[[-18 -16 -16 -11]
 [-26 -23 -24 -18]
 [-22 -21 -21 -17]
 [ 26  25  24  19]
 [ 32  27  30  21]
 [ 17  18  16  15]]
:
[[ 15  16  18  17]
 [ 21  30  27  32]
 [ 19  24  25  26]
 [-17 -21 -21 -22]
 [-18 -24 -23 -26]
 [-11 -16 -16 -18]]

[[-14 -28 -26 -20]
 [-25   9 -29 -35]
 [-34  33 -28 -31]]
:
[[-31 -28  33 -34]
 [-35 -29   9 -25]
 [-20 -26 -28 -14]]

[[ 39 -21 -29 -23 -17  24 -34]
 [ 33 -23  37  31 -43 -24 -20]]
:
[[-20 -24 -43  31  37 -23  33]
 [-34  24 -17 -23 -29 -21  39]]

[[ 37 -16 -27]
 [ 31 -11 -14]
 [-40  16  24]
 [-43  21  27]
 [ 12   1  -1]
 [ 38 -25 -28]
 [ 28 -26 -29]
 [ 22 -19 -23]]
:
[[-23 -19  22]
 [-29 -26  28]
 [-28 -25  38]
 [ -1   1  12]
 [ 27  21 -43]
 [ 24  16 -40]
 [-14 -11  31]
 [-27 -16  37]]

[[-13 -12  11   8  22  12  32]
 [-13 -12  11   8  21  12  32]]
:
[[ 32  12  21   8  11 -12 -13]
 [ 32  12  22   8  11 -12 -13]]

[[ -5  -6  -8  -5  -2  -4  16 -31  -2  -1  -1  -1  -1   9]
 [ -8  -3  -3   1   2   5 -12  -9   1  -8 -11   0   1  24]
 [ 11   0  -2  13  -8   0  15   3  -3   8 -19   0 -10  -2]
 [ -9  -1  -9   0  -8  -3  -7  -5   2   8  17   0 -14 -11]
 [ -5   2  -9   3  -6 -12   7 -19  -2   6   2  -3 -10   2]]
:
[[  2 -10  -3   2   6  -2 -19   7 -12  -6   3  -9   2  -5]
 [-11 -14   0  17   8   2  -5  -7  -3  -8   0  -9  -1  -9]
 [ -2 -10   0 -19   8  -3   3  15   0  -8  13  -2   0  11]
 [ 24   1   0 -11  -8   1  -9 -12   5   2   1  -3  -3  -8]
 [  9  -1  -1  -1  -1  -2 -31  16  -4  -2  -5  -8  -6  -5]]

[[  9 -32  40]
 [-15 -23 -27]
 [-41 -30 -30]
 [-25 -17 -41]
 [ 21  41 -29]
 [ 22  -2  35]
 [ -5 -41  24]
 [ 10  33 -27]
 [-36 -41  22]
 [-25 -31  21]]
:
[[ 21 -31 -25]
 [ 22 -41 -36]
 [-27  33  10]
 [ 24 -41  -5]
 [ 35  -2  22]
 [-29  41  21]
 [-41 -17 -25]
 [-30 -30 -41]
 [-27 -23 -15]
 [ 40 -32   9]]

[[ 28  29  36]
 [-38 -30 -31]
 [-13 -29 -39]
 [ 28  38 -34]
 [-31 -35 -40]
 [ 39  -3  37]
 [ 37  39  40]
 [  0   4  38]]
:
[[ 38   4   0]
 [ 40  39  37]
 [ 37  -3  39]
 [-40 -35 -31]
 [-34  38  28]
 [-39 -29 -13]
 [-31 -30 -38]
 [ 36  29  28]]

[[-25 -27 -16 -27 -27 -24 -22 -24 -26]
 [-30 -30 -22 -26 -29 -29 -26 -29 -30]
 [ 31  31  23  33  39  31  29  31  31]
 [-25 -24 -20 -23 -24 -25 -24 -25 -25]]
:
[[-25 -25 -24 -25 -24 -23 -20 -24 -25]
 [ 31  31  29  31  39  33  23  31  31]
 [-30 -29 -26 -29 -29 -26 -22 -30 -30]
 [-26 -24 -22 -24 -27 -27 -16 -27 -25]]
---
[[ 10 -37  38 -37]
 [-38  -2 -18 -41]
 [  8 -28  42  -9]
 [-12  34  22  24]
 [ -4  11  25  39]]
:
[10 -2 42 24]

[[-18  -5]
 [-19   3]
 [-33   0]]
:
[-18   3]

[[  5  13   8]
 [ 23  37 -26]]
:
[ 5 37]

[[  6  14]
 [ -6 -24]
 [-28   7]
 [ 11 -37]]
:
[  6 -24]

[[ 20 -39]
 [-22  43]]
:
[20 43]

[[ 37  34]
 [-25 -31]
 [-20 -24]
 [-24  34]
 [ 20 -13]]
:
[ 37 -31]

[[-12 -18]
 [ -6 -40]]
:
[-12 -40]

[[-33  21  25]
 [-23  20  27]
 [-23  19  30]]
:
[-33  20  30]

[[ 10  35]
 [-41   6]
 [ 17  -6]
 [-13  40]
 [ 10  35]]
:
[10  6]
